In the rows, zero is written as 128.
Where one turn sends some rows of the set: a few examples, then the rows asked:
Nev: [111  91 132 127 105 136 154 158 139 130  78 144 140 117 119 109]
suro: [127 107 141 142 140 117 153 141 132  99  98 179 134 138 116 115]
kubil: [130 131 136 153 101 125 133 152 127 118 110 136 123 142  89 147]
sarat: [134 104 138 138 139 115 151 141 133 100  95 178 129 138 109 114]
sipep: [139 110 137 136 137 110 148 139 133 100  97 175 128 142 109 118]
Gik: [113 110 124 152 112 153 157 144 140 121 121 122 149 139 133 123]
Mumi: [133 101 120 119  95 127 143 148 136 127  72 138 138 130 104 112]
fuz: [112 128 141 160 112 127 140 156 129 121 124 136 131 129 117 149]
lubov: [134 126 126 124  85 118 139 145 128 122  84 137 146 145 112 121]
Tun: [148 104 143 132 121 145 133 142 127 105  89 139 125 146  84 102]
Reze: [125  98 124 143 101 158 158 154 141 117  97 126 125 149  88 109]
Tume: [114 135 138 135  87 122 149 155 125 123  96 143 151 141 132 122]
fet: [126  83 146 141 136 158 141 143 130 108  92 145 138 129 104 100]
fosaz: [130 113 140 142 138 113 151 139 130  98 103 177 138 142 120 118]
gol: [102 113 141 136  99 133 158 163 130 127  93 148 148 123 136 113]
sulug: [112  86 127 156 122 149 138 144 136 122  93 141 135 119  91 135]
Fene: [116 103 154 147 139 150 144 146 127 111 115 143 146 125 137 110]
tuku: [109  93 123 152 111 166 160 146 140 118 103 129 145 139 110 111]
vulu: [128 105 127 152 107 138 132 144 131 117  91 137 125 136  72 138]
rufiv: [133 133 157 144 125 132 138 150 122 108 126 137 139 140 136 118]
gutuz: [152 133 150 134 114 128 132 148 123 105 112 134 124 153 104 114]
Til: [102 100 136 162 124 142 143 151 135 125 114 140 138 114 118 142]
ruva: [139 120 124 137  96 140 152 157 142 120 110 117 117 153  97 119]
kun: [137 117 136 138 136 109 146 137 131  99 103 175 133 144 116 122]
paf: [133 126 124 143 104 137 152 150 141 122 127 115 131 147 125 128]

Mumi moves to gol
Gik moves to ruva
rufiv moves to Tun
Now find these:
Til moves to kubil
fosaz moves to sipep

Where one turn sends some rows of the set: a few examples, then the rows asked:
memuv: [126 123 124 112 116 166 134 147 134 121 133 131 114 132 140 136 101 135
 102 122 144 115 120 145 151 124 130 140 123 126 125 149 134 116 127 117
 143 120 144 123 128 105 113 131 118 138 138 130 136 123 122 136 115]
zare: [159 135 131 132 152 132 123 128 144 113 143 134 139 116 131 135 131 134
 125 106 108 133 124 116 115 115 138 131 137 129 134 124 141 122 143 121
 113 137 116 120 159 140 151 127 113 112 110 130 133 129 138 134 147]
fiv: [112 122 120 156 139 137 140 127 121 155 116  98 127 123 100 140 131 120
 158 125 145 131 129 125 103 141 128 117 122 137 140 130 107 112 118 130
 127 121 133 130 119 150 125 136 128 150 124 129 146 123 146 128 127]
sug: [117 123 114 153 140 124 139 129 122 157 121  99 131 120  99 137 137 122
 151 117 143 128 142 125 100 140 138 125 127 142 134 133 111 113 113 123
 124 115 129 137 113 159 118 138 122 143 118 128 132 131 140 136 135]
mab: [134 128 127 120 114 167 133 147 132 121 127 145 122 127 140 135  95 133
 101 128 139 111 126 137 151 127 135 138 122 128 124 144 127 122 121 127
 149 116 142 133 129 105 112 132 110 141 136 129 143 122 123 135 120]
tepe: [139 142 138 124 124  83 127 106 118 108 133 126 138 133 143 116 134 120
 143 139 123 125 122 126 135 140 128 148 116 108 111 120 114 145 146 121
 145 146 146 124 112 132 133 119 124 129 126  99 131 143 122 110 135]
tani: [117 133 152 126 102 117 125 117 128 134 131 121 143 135 114 113 117 108
 128 140 143 134 132 145 125 140 127 122 119 112 138 105 122 149 143 135
 147 137 115 108 103 137 145 122 118 129 143 103 103 131 129 113 120]
lan: [129 122 128 118 113 171 122 145 127 126 127 135 120 128 133 143  98 139
 108 126 145 113 126 137 146 132 140 146 117 121 118 148 138 116 125 128
 143 119 151 126 128 108 119 133 116 134 140 132 140 133 118 139 116]
Bolis: [114 124 120 152 142 130 142 136 122 155 120 104 134 119 103 140 126 122
 156 127 142 130 129 127 103 146 137 121 131 137 137 134 106 128 110 126
 129 119 133 142 108 152 115 145 123 147 118 115 137 126 147 136 129]
gutim: [142 138 139 130 130  81 133 104 110 105 133 136 128 132 139 115 134 122
 139 141 128 127 133 126 139 144 129 148 126 109 113 121 114 145 144 117
 145 133 148 135 112 128 135 120 135 131 122 104 126 129 123 111 135]
voz: [111 125 114 156 141 126 140 130 121 156 115  98 132 119 109 142 133 121
 149 124 151 127 138 133 108 149 134 130 131 140 135 140 113 115 114 128
 115 127 133 135 110 158 121 138 134 140 123 123 137 131 142 137 134]
Guk: [156 129 134 135 145 124 126 130 146 118 140 144 141 122 138 126 132 138
 126 103 105 137 124 112 113 113 135 126 141 126 129 119 137 117 135 118
 117 135 115 119 153 141 157 127 116 126 107 122 129 136 142 135 153]
Febis: [152 127 132 133 137 131 122 127 142 121 143 148 136 121 134 130 123 134
 128 100 115 131 127 114 117 116 132 124 139 126 126 119 146 122 139 121
 112 134 112 115 158 134 152 124 111 116 105 138 132 139 125 135 152]
ril: [113 129 155 135 104 122 130 108 126 130 129 125 144 137 110 119 115 109
 127 134 139 140 127 135 130 144 126 125 124 118 134 105 126 150 145 138
 149 142 113 113 100 141 143 120 114 139 133 103 105 131 122 114 119]
kimu: [118 134 151 117 132 102 123 132 115 114 140 123 118 153 120  90 113 145
 118 128 128 150 126 123 123 125 133 143 126 135 125 125 123 138 133 124
 152 125 129 131 105 125 126 135 130 125 154 135 105 126 123  99 120]
giv: [155 129 122 129 146 129 120 127 143 120 139 132 136 130 135 126 130 134
 124 106 113 137 130 112 117 115 131 133 145 125 134 122 145 119 142 119
 110 134 117 116 158 139 158 134 121 119 103 135 136 140 124 131 150]
Lum: [132 148 133 127 134  80 134 105 106  98 134 130 129 140 137 116 132 117
 136 141 132 121 128 130 134 139 127 147 127 107 111 119 113 145 139 122
 144 136 144 126 116 132 135 119 124 130 120 105 123 137 125 113 130]
vagu: [130 123 124 131 123 170 130 147 129 123 137 138 123 129 139 133 109 136
 110 131 143 121 124 140 154 128 135 150 115 130 115 146 126 109 128 130
 148 116 148 122 132 111 112 135 107 135 143 135 150 123 126 130 118]
sekad: [133 128 120 118 120 172 135 154 132 124 132 141 114 126 132 139  94 128
 113 126 141 117 121 138 149 130 140 147 119 130 117 146 125 116 127 124
 141 123 146 121 129 107 118 133 112 138 144 128 145 126 125 133 119]
Kuru: [114 139 157 139 106 122 121 118 126 132 128 115 140 142 110 113 111 111
 123 141 140 141 131 130 122 141 120 125 125 118 138 118 121 159 147 138
 150 139 114 108 103 145 142 121 115 128 134 113 106 130 130 112 115]
vumul: [149 132 132 131 143 122 125 124 142 115 140 139 140 123 141 133 138 140
 133 109 106 137 126 113 119 118 139 130 136 126 135 129 144 119 138 109
 112 138 116 115 157 139 155 135 121 113 108 129 135 144 138 129 150]
kider: [126 119 121 121 111 165 129 148 133 124 131 142 119 123 131 141 104 134
 106 128 151 115 133 137 147 136 134 144 115 126 110 147 122 122 122 122
 142 110 152 128 126 110 111 132 115 137 135 128 148 130 119 137 123]
Rugu: [156 125 133 141 149 132 120 125 145 112 142 139 141 121 141 133 133 136
 134 104 117 139 125 118 112 109 136 129 131 118 130 119 137 122 141 126
 113 135 121 116 155 138 153 118 120 114 104 135 143 132 139 133 141]
bof: [108 126 116 153 140 131 145 134 119 152 116 101 137 118 103 142 125 118
 154 132 149 134 139 133 103 146 137 122 129 131 142 140 114 122 121 125
 126 130 136 137 110 156 120 142 127 147 112 129 132 135 145 134 121]
Siseb: [115 126 116 151 139 136 141 130 119 146 112 101 127 115 101 141 131 119
 152 127 145 131 138 132  96 140 138 130 127 140 140 131 107 119 109 123
 122 126 132 134 120 156 120 140 129 150 123 121 140 125 149 134 127]
vunez: [126 135 149 116 126 103 132 132 107 112 135 116 118 159 130  92 119 144
 120 133 134 147 127 124 124 117 128 141 133 127 115 130 118 127 127 123
 151 127 127 131 111 125 122 126 134 127 156 130 105 115 120 107 121]
mimol: [124 134 146 121 132 107 122 128 120 117 137 124 119 161 124  93 119 147
 122 133 134 150 127 121 130 123 135 139 131 135 123 123 125 137 124 117
 153 121 125 132 100 130 130 131 125 126 156 133 100 113 117 107 118]

kimu moves to Lum
vunez moves to tepe
Siseb moves to sekad
Now find these:
Febis moves to sug
gutim moves to ril
Rugu moves to fiv
mab moves to Guk
bof moves to memuv
voz moves to lan

